Small tables with named rows and columns. After each table, cells are looked up by row and column.

fedifus =
,ruf,vaseki,rasonag,ruzokul,lekipe,vififi,siz,beri
gog,-37129,1395,-7621,-45560,-54806,-26356,12975,-70944
lave,-34781,-47053,1687,-19374,-14371,17648,-17756,-76263
nupubo,59105,-16994,-3774,-43050,-50681,-36007,31682,-4857
mip,-72400,48450,-35385,-16088,-30179,-30604,-25139,-17690
desa,-63661,40750,-31536,-24718,-37566,-32861,-17129,-17910
sigi,-69589,68504,-35568,-26104,-41601,-36455,-17760,-10465
pobi,-43014,11508,-10301,-46641,-56914,-28687,13714,-71005
lil,-32629,-4699,-7268,-43502,-51904,-25066,10282,-67282
rizav,-24376,-50655,7259,-21074,-14774,20412,-15256,-77881
mobez,-28158,-13849,-1816,-44406,-51823,-21032,12443,-74197
gom,-29370,-49510,3745,-18249,-11893,19893,-17699,-75447
depema,-26148,596,-777,-50922,-60850,-28250,28876,-77515
bugur,49562,-61135,5847,11506,33331,20121,-22505,-16354
mima,-68690,42791,-36341,-9676,-23845,-31830,-26499,7249

What is the vaseki of rizav in fedifus?
-50655
What is the ruf of mima in fedifus?
-68690
What is the lekipe of mip in fedifus?
-30179
What is the rasonag of gog in fedifus?
-7621
What is the lekipe of gog in fedifus?
-54806
What is the vififi of depema in fedifus?
-28250
What is the rasonag of depema in fedifus?
-777
What is the ruf of desa in fedifus?
-63661
What is the lekipe of rizav in fedifus?
-14774
What is the vififi of desa in fedifus?
-32861
What is the vififi of pobi in fedifus?
-28687
What is the vififi of gog in fedifus?
-26356
What is the ruf of lave in fedifus?
-34781
What is the rasonag of mip in fedifus?
-35385
What is the vaseki of nupubo in fedifus?
-16994
What is the beri of desa in fedifus?
-17910
What is the rasonag of desa in fedifus?
-31536
What is the siz of gog in fedifus?
12975
What is the vififi of nupubo in fedifus?
-36007

Table degaz
	ruf	fip	kemerog	zamiduv
tup	86	61	27	51
kotog	63	88	39	76
sig	81	76	30	68
rof	70	33	25	22
pidebor	20	17	44	44
diz	33	76	64	81
givaki	53	62	20	15
falu	69	17	32	25
sulemus	33	68	23	18

What is the fip of pidebor in degaz?
17
What is the ruf of tup in degaz?
86
What is the zamiduv of pidebor in degaz?
44
What is the fip of kotog in degaz?
88
What is the fip of tup in degaz?
61
What is the ruf of pidebor in degaz?
20
What is the fip of sulemus in degaz?
68
What is the zamiduv of givaki in degaz?
15
What is the kemerog of sulemus in degaz?
23
What is the ruf of sulemus in degaz?
33
What is the zamiduv of rof in degaz?
22
What is the kemerog of diz in degaz?
64
What is the ruf of sig in degaz?
81
What is the zamiduv of sulemus in degaz?
18
What is the zamiduv of falu in degaz?
25
Row with the largest zamiduv: diz

gegu:
,vop,ked,tiros,nupazem,dap,tekamil,vov
melaf,52.362,32.874,63.273,-2.955,16.803,16.678,-6.818
lelab,46.209,11.874,39.740,19.264,60.647,40.473,-8.406
solako,47.692,5.923,16.898,9.286,32.311,54.883,23.619
bot,48.418,56.449,-20.870,-41.255,-54.614,-55.494,36.335
gozimap,33.856,28.120,-38.600,36.231,-23.366,41.674,26.080
soriv,-45.681,-58.013,-25.793,70.744,48.592,-53.983,-20.871
sipose,8.980,47.551,35.169,-56.778,-22.999,-33.166,-12.233
buzir,14.864,39.009,34.680,-43.548,8.837,-2.553,-27.282
dakob,-6.446,-4.468,-4.391,-41.820,-42.960,-51.450,32.253
ganum,11.685,16.159,-30.029,-43.693,-55.613,-61.102,54.156
disogam,12.815,35.684,-16.382,5.889,-16.908,6.655,-29.117

melaf, nupazem => -2.955
ganum, tiros => -30.029
gozimap, tekamil => 41.674
soriv, vov => -20.871
lelab, tiros => 39.740
soriv, dap => 48.592
sipose, nupazem => -56.778
bot, tiros => -20.870
sipose, vop => 8.980
buzir, vov => -27.282
sipose, tekamil => -33.166
gozimap, nupazem => 36.231
solako, tiros => 16.898
gozimap, vop => 33.856
Row with the largest nupazem: soriv

